In the data rows, 500 means zero.
What is the hidden score of each row? Scores go from 0 to 30, and 15 is about the middle. The score is a weighted sum of the row's numbers plus the product of two more (or one squared), each taken from its middle value.
338,628,458,489,611,617,595,512,492,698,561,298,463,472,580,482,505,477,432,434,553,446,508,599,354,615 >> 12
637,558,491,504,535,423,264,476,397,492,508,608,580,420,503,432,478,540,519,389,428,510,479,478,604,617 >> 23
454,490,378,516,434,573,648,578,569,454,557,454,539,439,520,633,560,370,467,561,414,501,659,424,487,446 >> 14
619,359,587,358,380,404,617,625,608,247,397,766,476,528,571,470,672,432,505,501,376,501,550,421,632,397 >> 10
394,438,558,349,650,489,553,605,399,384,451,579,462,528,561,570,532,694,578,544,662,524,442,491,323,470 >> 6
270,225,658,851,560,491,601,651,527,760,542,354,69,805,120,250,449,753,851,640,605,603,180,336,629,292 >> 10
591,522,483,446,581,451,298,489,333,508,496,547,555,459,500,492,478,508,432,398,567,467,483,567,594,565 >> 17
700,621,418,494,487,360,359,504,369,442,413,612,601,458,529,476,476,363,366,368,485,512,517,513,667,596 >> 13
623,402,495,489,395,499,489,460,659,390,515,695,448,356,546,635,560,514,520,507,304,463,580,465,538,467 >> 25
545,450,544,419,494,426,641,654,433,329,517,584,497,513,464,503,562,666,527,597,482,526,497,414,402,513 >> 6
549,582,493,459,474,453,264,474,359,382,391,605,595,501,528,582,395,430,492,421,538,489,533,598,509,586 >> 22
380,301,574,779,451,392,604,619,609,618,612,499,278,874,198,215,481,643,678,722,539,653,244,393,647,299 >> 13
716,340,559,446,409,374,560,466,579,337,440,668,525,414,562,666,559,671,520,468,298,425,546,504,616,422 >> 18
515,522,552,523,346,568,593,407,616,543,473,463,495,492,557,618,487,442,486,468,423,402,623,627,502,520 >> 15
308,637,468,446,479,652,553,424,433,577,568,343,588,526,547,462,371,448,485,432,545,423,561,535,247,535 >> 18
261,189,433,816,496,469,674,601,595,741,546,414,147,785,111,158,422,758,741,709,575,698,122,269,694,261 >> 20
621,334,595,423,370,458,483,575,450,309,381,710,495,479,568,522,619,615,569,526,390,504,612,442,488,438 >> 14
640,399,574,404,397,576,583,474,677,363,491,640,479,456,544,620,576,566,554,528,331,445,601,523,582,410 >> 16
437,474,369,419,414,627,679,516,600,566,486,400,571,483,565,570,423,469,521,472,476,481,628,488,503,433 >> 10
309,694,409,467,608,713,597,447,521,685,617,249,492,397,559,565,378,421,407,508,570,410,513,493,341,635 >> 11
712,426,559,459,281,384,626,527,552,310,309,765,548,466,520,600,615,527,527,496,433,476,586,504,506,370 >> 8
454,471,690,427,520,389,480,545,377,363,518,526,448,635,418,531,611,690,670,569,615,454,498,528,300,398 >> 15
548,559,556,493,451,645,567,407,635,557,563,490,477,331,556,576,479,470,535,455,499,431,568,536,484,567 >> 12
589,600,526,558,547,464,327,471,439,439,490,605,573,541,548,384,447,421,437,366,583,507,469,606,616,635 >> 12
610,595,454,454,580,513,260,461,429,517,451,544,640,432,554,535,457,438,439,497,466,573,490,525,627,564 >> 17
394,735,408,565,552,560,520,461,396,599,543,282,554,551,500,493,443,400,460,446,610,473,559,628,460,701 >> 8
632,558,421,432,503,303,458,454,395,475,294,626,603,367,547,510,499,411,326,397,473,465,465,557,634,628 >> 15
420,695,502,459,593,552,289,364,493,656,545,296,553,514,555,438,434,432,503,475,592,457,487,511,408,697 >> 20
553,542,448,435,423,605,581,460,640,493,596,456,465,402,577,566,533,434,488,499,385,492,567,501,545,474 >> 21
501,588,541,470,400,633,563,537,576,427,505,524,483,417,527,619,478,488,556,543,372,451,592,515,408,440 >> 16
647,502,436,516,583,439,371,534,413,482,444,580,610,452,498,481,527,509,470,487,525,463,501,505,702,616 >> 8
453,545,439,435,499,644,608,489,576,576,518,416,499,385,524,547,430,519,468,480,392,404,611,485,430,465 >> 20
279,265,592,874,410,414,631,656,460,702,492,411,216,821,89,202,392,693,796,595,589,658,176,305,624,124 >> 13
458,495,448,466,405,614,625,455,695,514,518,434,506,380,538,568,581,393,486,482,523,470,571,464,535,405 >> 14
492,484,534,318,468,332,512,615,430,183,450,660,558,602,524,537,578,687,576,663,596,415,480,434,283,367 >> 13
504,465,650,358,579,422,516,538,397,399,459,517,498,580,507,471,519,688,624,597,541,503,485,526,316,487 >> 12
643,537,505,561,574,405,319,519,377,463,440,629,605,480,539,503,521,490,426,481,619,485,502,590,582,633 >> 6
256,236,526,799,477,434,618,689,601,760,610,328,236,815,108,75,438,730,753,648,598,770,154,302,690,261 >> 18
728,542,496,550,466,368,355,468,396,384,409,585,546,551,547,563,516,439,481,453,573,534,486,537,564,573 >> 12
363,494,728,362,471,492,536,599,298,392,439,537,537,587,472,470,513,751,620,403,568,537,511,539,312,495 >> 8
416,444,546,509,449,609,562,507,816,450,567,520,482,493,615,599,588,423,558,487,432,421,618,483,548,498 >> 14
466,361,535,394,620,445,606,578,373,320,538,620,523,585,446,553,593,695,461,627,575,479,475,391,323,437 >> 7
569,551,443,546,532,368,320,482,466,456,477,612,578,471,542,465,516,390,467,460,589,420,486,561,663,600 >> 15
270,655,392,492,572,685,553,449,534,561,683,325,485,504,517,487,503,466,446,464,612,387,526,396,369,650 >> 14
425,466,610,360,538,487,497,541,429,375,551,524,492,581,482,506,635,679,570,590,574,444,445,475,295,477 >> 14
477,453,553,360,559,468,600,596,426,364,574,568,549,532,475,511,622,766,479,609,515,557,437,415,335,477 >> 12
520,466,479,500,449,558,616,470,661,521,494,443,459,329,560,608,488,409,486,552,485,484,564,608,489,465 >> 15
606,448,370,484,397,548,654,449,642,451,450,503,526,450,570,542,488,435,486,489,430,446,594,459,564,401 >> 14
609,560,503,477,485,396,239,398,480,369,433,623,649,449,589,469,455,343,477,440,512,502,496,550,587,608 >> 23
568,552,427,529,604,431,376,462,417,519,442,589,564,448,516,434,481,500,415,419,512,431,553,501,513,585 >> 20
436,498,469,467,478,669,526,397,656,570,595,458,445,422,569,563,456,447,590,544,466,457,570,524,431,455 >> 23
581,506,507,554,621,451,403,447,446,528,490,472,625,525,491,417,493,548,438,454,565,502,508,510,544,658 >> 9
474,555,474,529,411,544,559,456,613,486,578,456,422,325,596,572,461,434,447,474,497,421,561,485,542,534 >> 17
608,577,481,526,532,330,202,472,346,469,413,609,608,443,540,512,454,399,470,434,559,471,498,606,546,655 >> 23
455,469,547,398,581,472,626,570,367,370,485,575,511,574,448,454,560,741,465,615,477,514,452,469,321,489 >> 13
501,517,388,439,381,609,458,416,649,523,574,515,529,391,567,542,419,407,553,467,421,446,593,554,473,475 >> 27
727,410,491,413,291,439,488,478,722,416,369,652,447,387,632,567,580,393,496,474,420,542,619,425,660,438 >> 17
414,443,530,489,475,495,613,517,419,403,489,511,423,681,390,453,555,719,651,646,526,588,382,442,453,467 >> 10
307,695,424,553,626,627,508,473,344,677,647,281,537,522,506,515,407,433,433,430,499,502,496,536,331,602 >> 18
575,535,448,525,594,396,345,457,292,436,400,603,560,424,532,558,485,405,451,391,583,543,444,604,579,538 >> 15
670,449,399,460,679,444,434,498,317,525,403,631,734,430,513,519,470,546,298,424,482,553,479,546,662,536 >> 8
614,552,501,581,498,389,283,483,481,423,400,585,611,539,560,488,503,425,440,469,634,404,543,522,633,619 >> 11
660,367,547,376,433,435,584,540,624,376,437,730,465,439,596,603,617,585,540,544,321,493,568,516,490,385 >> 19
504,480,672,394,468,400,531,616,328,280,471,614,450,614,472,575,551,697,566,618,559,502,497,563,261,384 >> 11
494,687,498,438,629,451,394,397,437,578,521,356,618,422,517,448,451,443,394,464,541,526,518,603,503,622 >> 20
327,624,463,554,754,667,468,464,281,651,560,281,548,375,502,519,402,477,472,452,561,574,500,542,431,626 >> 18
672,341,468,475,399,440,633,497,669,438,432,737,498,485,638,591,641,485,375,491,343,412,598,444,597,458 >> 11
497,484,469,611,414,613,539,436,671,474,546,439,454,357,611,674,446,445,559,533,536,468,554,599,478,479 >> 17
479,379,624,365,615,499,531,560,309,358,549,620,605,561,462,515,525,704,546,588,575,562,445,502,332,467 >> 6
497,555,384,517,453,627,567,447,706,460,545,480,499,344,558,601,554,391,449,441,425,448,585,472,510,510 >> 20
497,515,415,511,314,520,698,520,607,423,515,479,586,370,589,656,493,327,379,539,406,440,604,428,474,493 >> 11
472,544,387,484,317,624,642,480,648,473,528,495,480,453,618,615,405,371,480,469,502,369,628,454,468,494 >> 14
460,641,509,455,660,584,403,398,477,633,610,324,575,485,556,513,432,371,443,407,649,474,490,602,483,606 >> 14
636,569,553,529,478,390,252,455,356,386,387,618,597,595,508,540,508,465,434,343,530,450,528,595,561,633 >> 20
587,536,372,563,482,428,283,449,410,413,419,648,648,570,517,473,528,424,405,429,449,484,568,479,570,677 >> 17
675,411,617,447,331,429,514,529,492,301,376,698,519,535,564,588,591,566,587,517,393,580,642,543,569,340 >> 13
565,410,454,455,288,410,626,473,688,376,462,578,565,454,552,618,599,359,437,567,375,470,610,472,648,363 >> 16
466,459,592,410,567,459,528,621,267,362,475,533,456,594,434,439,569,686,425,579,523,476,461,442,332,494 >> 9
290,189,457,851,515,479,627,642,550,736,582,367,184,791,67,163,430,685,843,674,567,712,115,297,696,239 >> 20
611,629,396,534,522,432,441,445,509,490,484,548,583,510,523,523,606,413,364,470,598,396,502,570,608,626 >> 8
465,497,393,392,358,648,701,534,701,539,552,454,496,404,554,497,510,346,447,499,349,495,615,393,564,402 >> 19
620,462,625,446,271,504,464,529,641,360,419,674,398,483,578,612,600,471,521,520,427,407,612,492,575,433 >> 17
490,508,486,543,447,604,571,474,554,542,469,400,492,373,557,631,454,460,543,453,444,505,572,536,497,452 >> 14
431,355,654,610,569,371,644,585,573,597,408,569,366,653,292,317,522,688,675,614,567,529,311,414,505,363 >> 8
542,533,570,473,501,565,514,428,682,502,548,420,417,379,589,570,508,413,569,529,419,502,556,559,558,493 >> 20
305,202,617,835,442,440,597,607,496,674,597,437,141,791,147,181,487,665,820,634,551,656,144,358,523,270 >> 18
526,495,457,479,360,596,642,439,684,434,556,520,500,509,575,606,557,382,519,472,472,434,654,508,524,522 >> 11
632,341,607,356,321,509,544,517,593,347,373,646,422,393,589,616,563,472,633,538,421,440,571,570,551,425 >> 20
655,576,557,524,529,488,354,436,499,523,413,634,628,483,536,447,480,439,403,405,600,414,491,571,621,599 >> 6
645,617,485,586,528,405,335,512,393,463,409,589,494,514,549,497,469,432,475,423,606,490,480,570,603,634 >> 9
590,606,391,515,465,427,345,481,476,454,377,598,641,380,508,570,532,436,460,496,510,515,486,574,590,629 >> 13
537,428,552,404,365,449,561,427,589,483,424,536,551,508,561,609,567,491,549,465,355,605,627,516,566,369 >> 20
472,477,443,480,517,547,611,476,595,535,611,478,470,469,552,563,489,389,444,477,376,390,618,484,554,508 >> 19
476,408,541,367,539,413,598,609,393,287,473,618,594,630,466,568,645,731,491,588,599,473,490,515,315,448 >> 5
452,474,466,423,435,593,504,449,597,527,572,424,518,320,584,661,429,378,562,564,359,530,533,545,453,443 >> 26
534,481,392,526,458,607,575,382,689,508,444,409,470,335,588,568,491,365,492,508,377,520,615,552,550,488 >> 23
657,389,635,428,317,543,491,478,680,393,420,647,409,483,584,653,585,428,561,495,410,481,608,509,648,395 >> 15
600,406,705,405,369,447,452,528,601,269,434,730,428,499,537,586,517,594,648,553,419,417,544,517,626,431 >> 15
363,600,490,458,520,627,602,511,498,631,501,326,512,453,530,503,418,383,411,466,485,472,568,478,367,598 >> 11
495,467,437,525,413,626,633,447,548,545,524,460,485,402,583,596,456,453,419,549,360,536,581,518,571,462 >> 15
494,619,507,547,769,572,403,363,503,705,608,254,547,397,508,464,440,473,414,487,596,574,427,518,429,710 >> 16
645,508,423,480,583,419,454,472,432,533,523,579,627,333,513,538,455,453,351,485,450,575,453,494,681,625 >> 12
472,462,389,438,356,599,625,455,579,559,542,495,468,468,571,562,501,385,487,576,460,421,591,460,390,455 >> 17
618,611,444,575,503,477,303,447,476,538,445,538,445,488,506,451,447,445,410,417,571,514,528,535,545,647 >> 17
299,395,623,560,545,425,565,588,504,492,600,440,358,717,333,381,556,689,652,617,507,516,372,283,417,447 >> 16
625,458,482,387,325,483,458,509,617,436,470,606,486,343,603,675,457,438,584,488,490,471,597,527,513,352 >> 24
480,509,508,506,442,566,701,531,619,460,491,516,528,532,563,495,549,482,449,525,417,404,598,455,477,412 >> 10
496,535,416,467,414,615,623,472,553,527,517,488,562,475,573,604,443,376,472,462,366,424,601,478,415,446 >> 16
475,474,418,456,466,611,509,468,547,556,498,465,536,414,591,580,533,383,458,480,396,441,612,533,482,475 >> 20
679,385,635,449,337,402,520,471,599,329,404,722,397,477,566,577,663,542,639,512,367,466,578,561,633,406 >> 18
357,221,582,821,488,546,617,537,616,731,576,369,243,866,86,48,496,544,714,708,565,717,168,368,781,231 >> 21
416,425,560,359,631,433,547,637,392,405,570,536,449,559,483,536,658,754,455,606,611,531,396,432,281,488 >> 9
452,482,587,372,472,441,582,584,373,277,566,553,586,696,459,516,648,659,562,561,538,431,518,378,184,414 >> 11
455,595,481,449,564,623,527,401,594,591,542,380,447,438,609,498,439,377,497,528,551,472,523,492,450,515 >> 15
376,606,402,521,559,670,599,482,533,650,563,356,626,552,530,545,402,473,329,420,598,476,495,496,360,625 >> 4
502,598,438,540,668,530,422,483,400,516,477,424,637,563,530,506,407,441,406,476,535,460,506,625,511,556 >> 10
657,542,439,483,548,368,398,501,401,514,505,535,660,437,529,481,514,491,399,362,469,490,472,423,646,595 >> 13
426,569,419,480,527,635,574,443,516,684,643,456,511,359,563,544,461,416,433,467,490,446,520,454,447,558 >> 16
402,527,437,441,440,604,537,411,590,515,552,387,512,388,563,685,430,396,460,471,408,494,589,477,477,506 >> 22
429,525,429,446,357,605,579,464,528,499,472,410,484,438,524,513,485,419,523,423,469,434,582,403,356,505 >> 20
261,220,675,956,463,452,610,619,546,751,513,323,0,778,88,136,496,695,865,768,603,670,120,409,708,193 >> 17
365,300,643,693,537,493,546,642,486,596,430,473,336,704,261,306,461,679,690,632,508,595,305,358,540,260 >> 12
396,503,378,421,521,691,607,509,672,525,590,380,544,442,557,541,413,496,475,450,521,406,575,462,416,489 >> 14
489,568,420,409,365,540,585,457,565,530,592,397,529,491,562,600,500,438,352,507,438,469,566,516,415,458 >> 20
242,147,646,884,496,548,544,528,619,865,559,354,148,762,115,122,432,602,861,677,515,707,138,300,740,257 >> 22
470,502,407,457,441,577,559,536,739,443,589,383,509,359,560,573,467,412,492,468,425,538,601,475,543,431 >> 22
656,528,525,491,566,334,348,516,374,488,394,614,558,434,506,474,497,503,423,462,500,523,514,526,625,602 >> 12
425,679,446,528,585,512,458,461,560,569,590,407,552,616,527,395,439,406,466,420,606,464,474,579,500,651 >> 13
582,353,632,389,409,400,611,495,510,287,430,730,536,515,518,543,573,596,547,528,469,496,488,514,462,508 >> 10
586,620,478,524,499,432,314,512,409,414,405,593,589,519,501,489,436,423,454,440,563,441,477,581,623,619 >> 12
321,646,462,552,667,608,572,476,422,601,665,275,435,474,555,571,504,437,454,483,554,435,510,370,338,627 >> 13
692,552,447,511,564,376,379,439,384,490,444,611,653,562,530,508,481,476,404,409,531,451,498,536,661,585 >> 8
498,515,451,476,382,626,651,394,533,593,493,446,434,369,578,578,487,495,580,530,513,431,584,545,463,480 >> 13
558,461,446,485,390,529,550,477,676,476,580,436,430,432,612,546,605,400,432,485,447,413,627,481,528,456 >> 21
572,332,600,378,449,359,506,598,608,274,478,623,422,509,510,524,726,591,512,542,375,463,554,478,449,396 >> 24
464,569,426,482,653,472,441,472,365,602,625,401,609,478,485,568,447,506,348,507,513,540,453,500,397,653 >> 14
658,401,619,356,496,442,600,563,554,349,418,667,449,464,492,462,651,651,562,531,526,490,502,453,450,430 >> 10
618,602,507,517,529,393,309,444,395,437,387,580,658,581,570,499,448,450,417,331,468,485,526,629,582,622 >> 17
465,508,671,378,612,454,523,529,492,429,499,597,523,604,437,437,607,735,585,520,599,468,448,403,349,549 >> 9
606,565,512,510,585,386,309,498,372,453,462,570,555,416,543,480,483,434,405,368,480,521,435,538,666,607 >> 17
494,532,431,505,449,596,558,520,548,502,564,438,438,330,525,611,471,449,399,543,392,540,613,486,514,459 >> 22
664,592,390,518,627,367,424,549,338,506,450,657,603,325,537,589,501,416,436,473,542,434,491,524,578,569 >> 9
472,606,419,571,563,617,594,475,541,690,576,385,462,516,587,518,502,346,396,491,528,455,530,477,416,606 >> 8
626,578,437,476,582,343,344,437,421,453,421,553,690,443,526,428,479,565,481,400,435,537,515,544,560,616 >> 23
596,596,459,492,580,391,277,498,313,451,485,532,577,515,549,539,442,480,531,380,563,516,472,549,502,606 >> 19
315,639,383,515,570,630,572,501,535,654,711,249,574,416,498,510,491,414,349,566,471,479,497,456,423,687 >> 15
590,406,641,362,405,483,517,564,460,332,449,694,555,535,527,620,533,649,601,488,393,506,542,467,419,382 >> 13
589,526,474,478,547,383,337,447,367,466,426,595,608,495,514,519,502,469,399,384,486,497,504,520,667,564 >> 16
516,449,385,427,408,626,640,496,651,550,488,398,531,364,593,569,458,387,431,523,449,459,586,516,603,454 >> 12
486,428,535,332,623,541,549,553,379,419,502,558,483,419,495,508,491,726,558,534,512,513,410,559,345,533 >> 13
431,666,336,598,594,527,555,487,442,588,572,338,622,493,522,474,473,460,268,419,556,448,525,511,361,633 >> 12
619,580,484,534,540,425,391,437,386,515,449,617,626,423,508,529,469,409,396,442,535,446,459,523,647,662 >> 7
620,494,506,541,547,346,214,370,433,560,436,561,564,347,550,514,399,555,551,435,560,572,443,608,478,649 >> 28
399,708,485,575,633,609,512,468,479,660,532,278,524,495,526,477,439,362,351,441,658,483,517,555,315,645 >> 7
348,657,443,539,528,601,490,460,385,562,513,334,520,589,528,478,335,408,358,435,663,459,553,556,263,599 >> 15
413,693,451,603,652,558,518,474,503,585,596,273,490,502,533,434,496,407,313,413,595,428,549,380,402,667 >> 11
420,504,463,405,313,560,514,458,594,572,569,467,564,343,587,559,518,416,472,500,406,372,623,479,425,483 >> 25
506,505,379,457,416,588,633,486,674,542,512,542,467,382,564,640,572,421,464,589,483,469,556,508,491,447 >> 13
504,409,552,391,585,464,635,596,521,289,504,635,563,565,440,503,634,664,437,568,591,529,473,469,368,434 >> 6
398,683,427,480,552,677,532,423,549,595,646,292,507,329,562,546,511,438,441,528,564,504,552,622,467,540 >> 22
355,318,602,620,617,520,592,623,512,514,518,547,323,715,366,366,488,691,633,559,600,545,346,480,397,462 >> 7
530,542,396,457,428,585,682,487,660,451,573,404,409,405,543,547,524,325,422,521,457,478,664,431,515,449 >> 18
539,567,568,516,472,557,640,484,644,566,444,489,473,330,565,568,483,416,473,523,480,443,603,547,572,457 >> 9
541,459,458,451,428,437,590,429,738,388,377,633,593,420,598,666,495,452,527,474,412,484,611,454,601,433 >> 14
364,229,578,953,554,462,573,581,643,843,514,371,119,808,85,134,386,705,863,629,576,752,122,364,832,113 >> 28
244,231,587,810,538,438,664,625,504,748,523,431,222,777,94,179,362,646,818,644,508,783,121,387,716,209 >> 20
398,641,420,591,458,613,599,548,369,550,491,363,648,595,520,606,464,435,414,460,588,407,591,465,287,566 >> 1
448,537,500,412,439,599,510,490,568,516,501,435,403,449,537,609,505,431,559,552,456,448,614,568,505,507 >> 18
538,466,575,483,435,552,608,574,618,497,586,515,506,361,576,570,530,524,488,506,389,550,608,534,533,470 >> 14
228,307,674,846,504,494,548,609,504,688,519,459,213,728,225,256,476,683,685,644,607,606,254,481,552,287 >> 13
491,433,539,522,448,602,598,393,634,618,508,441,471,377,592,591,478,449,547,447,400,404,594,539,560,474 >> 17
489,471,582,409,534,438,514,506,370,401,397,540,467,516,502,475,548,659,507,531,591,550,420,463,267,528 >> 12
619,620,488,507,469,440,237,407,409,498,489,533,508,482,537,516,506,504,565,451,612,463,476,596,521,600 >> 21
